Families of rows that turns and mirrors carry onto each other, the same ones carrying the whole set onto itself: the rest of each named row's family, in list order
5 families of 3 rows
Pupit: -1.27,1.65,-1.11,0.42,-1.85,-2.57,-2.25,-1.66,0.47,-1.28,-1.15,-0.43,0.10,-1.36,-0.40,2.43,-0.57,-0.05,2.90,0.22,-0.94,4.14,-1.38,-2.14,1.38,1.98,1.60
Bibir: 2.58,0.06,1.39,-1.46,-1.03,-1.47,1.82,0.12,2.33,-0.81,1.17,-2.89,-0.11,2.36,-1.68,-0.90,-0.30,0.26,-0.81,-1.87,1.41,0.40,-0.68,-0.67,1.12,-4.85,-1.75
fita: -1.19,-0.08,2.29,-0.89,-0.01,-1.95,1.94,1.42,-0.65,-0.85,-0.40,-2.26,-0.23,3.14,-1.57,-1.60,2.16,1.75,1.19,1.06,-0.15,-2.97,2.56,-1.18,-0.28,-3.47,-2.53
Vov: 0.96,1.72,0.35,-0.41,0.13,-1.25,3.07,0.77,1.58,0.44,1.77,-2.39,0.42,1.87,-3.98,-0.51,2.06,0.34,-2.35,-0.84,0.47,-2.26,-0.99,-1.02,2.70,-3.73,-2.18
dosi: -2.30,3.69,-2.88,2.43,-1.93,1.11,0.67,-2.04,-0.84,1.39,0.61,1.32,1.70,-1.53,-2.19,2.43,1.13,-2.28,1.41,-0.08,-2.18,1.50,-1.80,-0.91,2.03,0.36,-1.05
linit: -0.77,3.15,-2.40,2.41,-2.67,-0.06,-0.45,-3.25,-0.34,0.44,-0.91,-0.11,0.11,-2.01,1.37,3.19,0.55,-1.85,2.25,0.44,-1.83,2.71,-1.18,-1.70,-0.19,1.52,-0.29
forus: -0.94,2.07,-1.97,1.61,-3.43,0.73,-0.31,-2.23,-0.28,0.94,-0.46,1.65,1.40,-1.01,1.14,2.42,-1.03,-2.53,2.37,-1.49,-1.93,4.15,-1.73,-0.35,1.49,-0.37,-0.63
lagi: -4.00,1.62,-1.43,1.90,-1.97,-1.56,-0.03,-1.57,-0.75,-0.36,0.06,-0.44,0.46,0.16,-0.46,1.73,0.81,0.28,4.24,2.38,-2.73,1.06,1.51,-1.03,-0.45,0.14,-2.25
riz: 0.69,0.34,0.07,-0.25,3.11,3.40,0.49,1.78,-1.77,2.27,1.07,4.26,0.84,-2.13,-2.23,-0.24,0.87,0.13,-3.48,-0.32,-1.10,-1.68,1.35,1.88,-0.17,-0.04,0.78
Penut: 1.93,-0.91,0.95,-0.82,2.23,2.19,0.04,1.71,-1.59,1.76,-0.77,3.17,0.08,-2.15,2.23,0.50,0.08,0.47,-3.60,-0.48,-0.95,-1.37,2.55,1.59,-1.61,1.05,1.85
vedop: 2.50,1.12,1.77,-1.08,-0.63,-2.15,2.78,0.39,1.35,-0.73,-0.53,-4.38,-0.72,1.72,-0.47,-0.49,1.38,0.55,-1.60,-0.98,1.28,-2.09,-0.46,-2.40,0.60,-3.57,-1.66
zila: -0.10,-1.99,1.52,-2.01,1.52,-0.61,-0.99,2.64,-1.67,0.97,-2.20,3.44,0.61,-1.04,1.57,0.50,-0.78,0.92,-2.41,-1.41,-1.32,0.59,1.61,1.12,0.99,2.57,3.59
Tov: 1.03,0.18,3.04,-2.71,-0.05,-2.91,0.20,1.61,-0.36,-1.47,-2.55,-2.87,-0.35,2.24,-1.47,-1.66,0.99,0.59,-0.04,-2.11,1.95,-0.54,-0.86,-2.61,1.84,-2.02,0.64
divo: 2.24,-1.12,1.68,-1.21,2.07,3.67,-0.96,1.68,-2.01,1.52,-0.36,4.15,0.50,-1.20,0.63,-0.83,-1.03,-0.10,-2.26,-2.13,0.07,0.12,1.56,1.93,-0.84,-1.26,1.52
puvov: -2.34,-1.32,1.06,-0.12,1.46,0.72,0.29,2.29,-2.86,1.59,-0.53,3.58,0.57,-0.12,1.18,0.09,0.85,1.44,0.02,1.37,-2.91,-1.76,4.54,1.94,-1.03,0.78,0.14

The rest of the family of puvov: fita, lagi
The rest of the family of Pupit: zila, Tov
The rest of the family of divo: Bibir, forus
The rest of the family of vedop: linit, Penut

Families of rows that turns and mirrors carry onto each other, the same ones carrying the whole set onto itself: the rest of each named row's family, in list order
5 families of 4 rows
Nadiv: -2.45,-2.08,3.84,-0.51,0.38,0.00,0.64,0.43
Rugo: -2.92,-2.47,2.95,-0.04,-0.66,-0.38,0.21,1.20
Mokef: 2.37,-0.08,2.02,4.47,1.18,-1.82,2.27,-0.57
degum: 1.29,-1.74,-3.42,0.89,0.86,-2.07,0.25,-0.58
zud: 1.30,-1.34,-2.77,1.16,1.00,-1.51,-0.59,-1.69
fen: 3.50,-0.07,0.89,4.35,1.50,-0.48,2.09,0.51
gelen: -2.19,-2.55,2.99,-0.56,1.22,-0.13,0.58,2.76
Ropas: 1.40,-2.21,1.39,-2.77,-1.80,0.18,3.17,1.59
zabuk: -1.93,-2.84,4.31,-0.22,0.34,-0.72,1.01,1.07
gimel: 1.68,-2.50,-2.03,1.06,1.57,-2.24,-0.71,-2.09
fupor: 1.74,-1.13,1.97,-3.44,-1.77,-0.22,3.24,1.08
rir: 2.67,0.46,1.12,3.63,2.24,-0.93,2.29,-0.87
mabiv: 1.06,-1.46,-2.06,1.12,0.55,-3.07,-0.96,-1.36
Gomu: 2.92,0.34,0.97,3.37,1.97,-1.43,2.86,0.82
Tel: 1.33,-1.51,1.44,-3.12,-0.76,1.17,3.48,0.98
Zisu: 1.94,-2.30,-1.81,0.75,2.31,-3.01,-0.02,-1.40
setep: -2.70,-1.69,3.51,-0.63,1.50,-0.54,0.85,1.94
vozig: 1.95,-1.85,2.61,-3.16,-1.78,-0.84,2.97,0.64
runi: 3.02,0.42,1.31,4.22,0.93,-1.24,1.20,1.12
datep: 1.68,-2.14,2.03,-2.57,-0.50,0.15,4.54,1.14

The rest of the family of zud: Nadiv, rir, Tel
The rest of the family of datep: Rugo, Mokef, degum

Families of rows that turns and mirrors carry onto each other, the same ones carrying the whole set onto itself: the rest of each named row's family, in list order
4 families of 4 rows
sir: 0.32,-1.51,-0.50,-0.62,0.55,-0.09,3.33,3.96,2.07,-0.54,2.95,-0.39,3.83,2.17,2.70,0.53,-0.57,-0.03,1.42,0.25,-3.59,-0.86
kuva: 2.72,-1.99,-0.34,-0.01,-0.75,-2.96,1.19,-0.12,1.28,1.05,0.14,-1.96,4.27,2.75,1.16,-0.19,-0.66,-0.63,0.27,1.50,-4.39,0.02
siv: 0.92,-1.24,-1.91,-0.01,0.63,-1.41,2.17,3.95,1.65,0.31,3.64,-0.34,4.52,1.62,2.87,0.19,0.05,0.21,2.09,0.34,-3.22,0.15
gep: 0.18,-1.02,0.97,1.39,-0.34,0.27,-1.35,-1.66,-3.98,2.13,-0.67,0.61,-2.69,-1.35,0.17,0.23,-0.74,-1.21,2.20,2.12,4.07,-2.14
Vazi: 2.93,-1.34,-0.77,0.30,-0.12,-3.06,1.85,-0.35,1.69,0.16,0.25,-1.43,3.92,1.67,1.58,-0.18,-1.19,-1.03,0.31,1.56,-4.33,1.01
tol: -0.29,-0.97,1.04,1.88,-0.78,0.34,-1.21,-2.17,-3.78,2.44,-1.04,0.82,-3.06,0.55,0.15,0.97,-0.64,-2.19,1.23,2.11,3.31,-2.24
det: 3.10,-1.91,-0.07,1.34,-0.08,-3.08,1.48,0.09,1.16,0.64,-0.41,-1.49,3.97,2.61,1.15,-0.05,-0.23,-1.09,-0.25,0.82,-4.37,-0.36
dovuz: 0.37,-1.45,1.70,1.27,-0.75,0.32,-1.45,-2.27,-3.53,2.63,-0.53,1.60,-2.99,-0.19,0.46,1.22,-0.58,-1.37,2.21,1.85,3.43,-2.21
zam: 2.10,-0.88,-0.85,0.58,-0.39,-2.38,1.48,0.35,0.73,-0.37,-0.34,-0.85,3.87,1.85,0.70,-1.05,-1.08,-1.26,-0.01,1.97,-5.20,0.46
Bazul: 1.30,-0.53,-1.31,0.94,0.46,-0.47,2.91,3.58,1.82,0.19,3.67,-0.80,4.74,1.56,3.11,0.08,0.36,-0.17,1.77,-0.34,-2.70,0.16
zaz: -1.47,1.61,0.70,0.19,-0.50,2.59,-0.35,-0.27,-2.18,2.83,3.21,1.58,-2.46,-0.49,1.38,0.93,0.53,-1.56,2.70,1.18,4.28,0.25
noti: 1.29,-0.51,0.76,1.96,0.51,1.06,-1.68,-1.43,-4.44,2.17,-1.08,1.23,-2.63,-0.92,-0.07,0.35,-0.09,-1.38,1.70,2.44,2.90,-1.51
Votar: 0.52,-1.97,-1.43,-0.08,1.20,-1.00,2.72,2.98,2.33,-0.34,3.37,-0.87,4.17,1.20,3.18,0.57,-0.13,0.68,1.57,-0.10,-3.18,-0.37
kis: -1.48,1.53,1.48,-0.66,-0.17,1.97,-0.19,0.25,-1.88,2.82,2.74,0.61,-2.52,-0.57,1.38,1.48,0.63,-1.88,2.08,1.62,5.04,-0.12
sudi: -0.42,1.33,1.81,-0.38,0.30,3.76,0.50,0.55,-2.15,2.87,2.77,0.65,-2.58,0.21,1.35,1.75,0.68,-1.39,1.99,1.18,4.48,-0.40
Nani: -1.68,1.69,0.33,0.71,-0.66,2.81,0.42,0.81,-2.53,2.38,3.14,1.22,-2.56,0.02,1.88,1.20,-0.12,-2.15,2.72,1.43,4.73,-0.35

The rest of the family of gep: Vazi, Votar, kis
The rest of the family of siv: kuva, dovuz, zaz
The rest of the family of sudi: sir, zam, noti

